In the rows, zero is written as 128.
One hidden turn or mirror swaps the rows below in pairs. Which row is each named row swapped with?
The rows were stretched afterwards, more along some directions than others.
Z931: 112, 104, 127, 130, 100, 114, 152, 75, 132, 141, 159, 120, 147, 106, 122, 107, 139, 90, 158, 116, 152, 141
Z283: 140, 112, 112, 102, 110, 110, 164, 131, 117, 125, 139, 112, 139, 122, 122, 137, 178, 129, 129, 111, 131, 104
Z653: 120, 132, 111, 126, 126, 153, 187, 123, 135, 112, 144, 96, 142, 111, 132, 140, 151, 128, 141, 115, 138, 122
Z391: 133, 103, 112, 92, 117, 115, 160, 134, 115, 119, 152, 117, 143, 123, 131, 130, 164, 131, 119, 107, 132, 100
Z333: 154, 129, 120, 119, 109, 116, 164, 95, 134, 157, 124, 132, 136, 109, 117, 126, 154, 107, 162, 116, 187, 113
Z545: 112, 112, 119, 128, 127, 127, 127, 119, 118, 104, 158, 112, 179, 128, 148, 130, 146, 130, 147, 102, 145, 128
Z244: 130, 97, 120, 101, 108, 114, 168, 135, 108, 133, 144, 119, 138, 124, 126, 135, 160, 132, 114, 106, 126, 108
Z973: 111, 122, 99, 120, 103, 128, 155, 127, 98, 112, 141, 95, 122, 136, 119, 119, 130, 152, 132, 103, 106, 111
Z982: 121, 114, 96, 110, 120, 127, 159, 128, 130, 134, 164, 89, 130, 129, 123, 146, 152, 110, 118, 116, 135, 110
Z779: 115, 127, 120, 126, 112, 154, 203, 128, 130, 120, 146, 95, 141, 113, 118, 140, 148, 131, 138, 119, 127, 120
Z89: 148, 125, 114, 107, 98, 100, 162, 102, 135, 157, 124, 134, 128, 99, 104, 120, 165, 110, 156, 119, 191, 114
Z62: 128, 106, 119, 100, 111, 112, 156, 141, 116, 122, 138, 113, 139, 117, 119, 133, 170, 131, 116, 110, 132, 115
Z863: 105, 133, 126, 116, 120, 162, 181, 134, 135, 112, 147, 107, 142, 115, 131, 133, 139, 134, 137, 107, 136, 129
Z684: 132, 125, 105, 129, 108, 122, 157, 118, 97, 117, 140, 91, 130, 141, 126, 110, 128, 144, 136, 118, 109, 108
Z454: 114, 127, 92, 115, 107, 132, 151, 120, 92, 105, 161, 88, 129, 138, 123, 112, 134, 148, 137, 102, 107, 108
Z331: 116, 134, 104, 113, 105, 138, 152, 125, 102, 120, 156, 98, 124, 144, 130, 113, 124, 145, 125, 104, 110, 109
Z792: 115, 107, 130, 137, 107, 126, 153, 73, 122, 143, 147, 125, 147, 118, 127, 104, 133, 111, 164, 107, 154, 139
Z716: 152, 130, 115, 119, 107, 111, 162, 95, 131, 156, 129, 140, 131, 110, 110, 127, 161, 117, 156, 111, 186, 107
Z15: 119, 130, 122, 117, 131, 155, 194, 128, 127, 110, 151, 101, 145, 113, 126, 134, 143, 139, 133, 114, 132, 119
Z459: 131, 129, 105, 123, 100, 124, 160, 115, 91, 116, 146, 93, 140, 144, 131, 113, 131, 148, 142, 114, 107, 99
Z797: 159, 132, 112, 111, 104, 109, 165, 103, 141, 156, 124, 123, 130, 104, 106, 128, 165, 106, 165, 128, 177, 109
Z730: 119, 105, 129, 140, 106, 129, 153, 76, 125, 149, 155, 119, 151, 114, 129, 106, 131, 97, 158, 107, 154, 144
Z60: 128, 119, 133, 130, 116, 130, 162, 117, 123, 122, 132, 75, 156, 131, 160, 127, 149, 137, 138, 112, 122, 140
Z209: 123, 107, 117, 125, 132, 130, 129, 116, 122, 104, 162, 105, 180, 127, 155, 131, 144, 120, 154, 109, 144, 121
Z342: 166, 131, 115, 112, 108, 112, 164, 101, 141, 156, 131, 120, 135, 105, 112, 124, 155, 106, 158, 125, 176, 110
Z754: 118, 107, 132, 138, 100, 134, 168, 76, 120, 151, 158, 113, 146, 113, 125, 101, 129, 101, 153, 116, 151, 142
Z95: 153, 123, 131, 131, 107, 117, 170, 108, 124, 152, 115, 133, 132, 104, 109, 121, 153, 119, 169, 122, 175, 117
Z565: 154, 129, 127, 118, 103, 117, 170, 97, 128, 154, 119, 135, 140, 109, 117, 118, 150, 116, 163, 122, 186, 114
Z51: 121, 103, 115, 129, 119, 119, 126, 122, 118, 113, 148, 113, 176, 129, 144, 136, 151, 123, 144, 105, 141, 126
Z217: 146, 124, 125, 121, 107, 108, 158, 97, 128, 151, 129, 146, 140, 108, 119, 120, 156, 114, 169, 107, 189, 116
Z177: 125, 116, 127, 120, 122, 136, 171, 125, 129, 121, 137, 72, 153, 133, 168, 134, 146, 139, 130, 109, 125, 133
Z242: 110, 104, 120, 114, 136, 137, 139, 127, 123, 105, 158, 111, 181, 120, 152, 125, 147, 130, 141, 101, 149, 122
Z440: 118, 121, 100, 105, 120, 126, 158, 123, 120, 123, 161, 88, 133, 131, 114, 136, 157, 120, 130, 119, 134, 103
Z505: 125, 110, 135, 141, 97, 130, 166, 80, 113, 155, 159, 118, 137, 117, 121, 97, 131, 106, 154, 114, 145, 144
Z447: 115, 108, 117, 128, 127, 135, 143, 122, 125, 111, 160, 111, 173, 128, 138, 127, 146, 123, 148, 107, 143, 127
Z187: 122, 125, 93, 124, 111, 127, 150, 109, 99, 111, 152, 97, 132, 141, 130, 113, 131, 140, 137, 109, 109, 108
Z487: 118, 97, 134, 146, 103, 126, 158, 77, 116, 150, 162, 123, 149, 120, 142, 107, 126, 98, 156, 102, 151, 146
Z864: 111, 122, 124, 121, 122, 157, 188, 138, 123, 107, 149, 94, 149, 108, 121, 130, 155, 142, 138, 111, 132, 120
Z387: 120, 132, 110, 129, 123, 155, 183, 130, 120, 105, 151, 90, 138, 115, 120, 136, 150, 143, 146, 109, 129, 115
Z258: 126, 115, 136, 126, 120, 129, 155, 123, 114, 113, 130, 73, 156, 134, 161, 123, 148, 142, 139, 112, 123, 137
Z194: 115, 102, 124, 138, 100, 128, 153, 79, 127, 151, 159, 113, 146, 114, 142, 117, 135, 92, 153, 106, 151, 153
Z631: 134, 116, 136, 123, 120, 136, 171, 122, 121, 121, 132, 70, 161, 127, 166, 133, 150, 139, 141, 116, 123, 131
Z144: 113, 115, 96, 105, 123, 129, 161, 109, 119, 125, 177, 89, 141, 128, 127, 133, 158, 113, 132, 117, 140, 104
Z963: 116, 114, 103, 100, 130, 137, 168, 128, 122, 127, 164, 83, 139, 128, 132, 132, 153, 123, 120, 111, 140, 103
Z723: 122, 103, 130, 146, 101, 125, 163, 89, 112, 152, 149, 110, 133, 112, 114, 102, 132, 106, 157, 118, 137, 138
Z355: 117, 123, 108, 114, 104, 128, 161, 132, 92, 117, 137, 91, 126, 141, 124, 111, 133, 159, 129, 106, 112, 105
Z912: 138, 122, 131, 127, 123, 130, 164, 116, 113, 116, 127, 72, 158, 139, 169, 128, 146, 145, 145, 114, 124, 122
Z867: 148, 127, 138, 112, 97, 110, 168, 102, 131, 156, 111, 138, 134, 103, 118, 116, 152, 116, 166, 123, 183, 123
Z184: 121, 124, 124, 129, 124, 149, 190, 128, 132, 111, 142, 97, 147, 105, 122, 132, 150, 127, 144, 124, 133, 123
Z456: 119, 128, 108, 120, 105, 134, 151, 125, 102, 115, 140, 94, 124, 134, 120, 107, 126, 143, 137, 110, 112, 108
Z970: 121, 127, 113, 113, 118, 131, 155, 117, 100, 106, 145, 97, 144, 136, 139, 110, 123, 153, 135, 110, 111, 110
Z889: 126, 115, 104, 113, 118, 127, 162, 121, 124, 131, 159, 75, 139, 128, 129, 144, 162, 108, 130, 122, 135, 108
Z951: 123, 116, 105, 101, 115, 119, 157, 124, 123, 132, 161, 85, 140, 126, 134, 134, 156, 111, 128, 117, 144, 103
Z557: 120, 104, 134, 144, 108, 130, 162, 71, 116, 142, 158, 117, 148, 118, 130, 93, 132, 107, 171, 109, 161, 144
Z282: 123, 102, 112, 105, 112, 117, 167, 134, 119, 125, 145, 117, 142, 116, 117, 137, 168, 127, 114, 109, 124, 112
Z110: 157, 126, 109, 114, 104, 112, 158, 96, 131, 154, 133, 127, 133, 111, 120, 129, 161, 103, 163, 117, 180, 112
Z170: 124, 112, 128, 128, 108, 121, 160, 119, 117, 125, 130, 80, 150, 136, 161, 132, 151, 137, 135, 106, 118, 137
Z650: 121, 96, 143, 140, 109, 131, 168, 79, 124, 151, 152, 125, 149, 115, 144, 108, 118, 99, 155, 104, 157, 147
Z191: 164, 139, 112, 131, 109, 107, 160, 92, 127, 148, 126, 134, 133, 125, 111, 122, 152, 121, 171, 117, 182, 109
Z132: 107, 130, 111, 120, 119, 154, 184, 136, 126, 107, 145, 93, 137, 112, 125, 138, 148, 140, 141, 105, 134, 127
Z831: 114, 131, 123, 136, 120, 163, 185, 137, 130, 118, 141, 101, 133, 113, 118, 132, 139, 135, 137, 109, 134, 129
Z135: 114, 114, 108, 119, 126, 123, 133, 114, 120, 109, 155, 120, 174, 127, 146, 131, 152, 131, 150, 104, 155, 121
Z877: 136, 107, 121, 97, 110, 108, 162, 131, 112, 126, 135, 123, 137, 121, 123, 129, 166, 130, 124, 111, 136, 105
Z390: 118, 111, 122, 132, 102, 122, 158, 80, 124, 151, 155, 114, 135, 116, 116, 104, 140, 102, 161, 111, 149, 137

Z440 is swapped with Z545
Z60 is swapped with Z877
Z931 is swapped with Z191
Z177 is swapped with Z391
Z982 is swapped with Z209

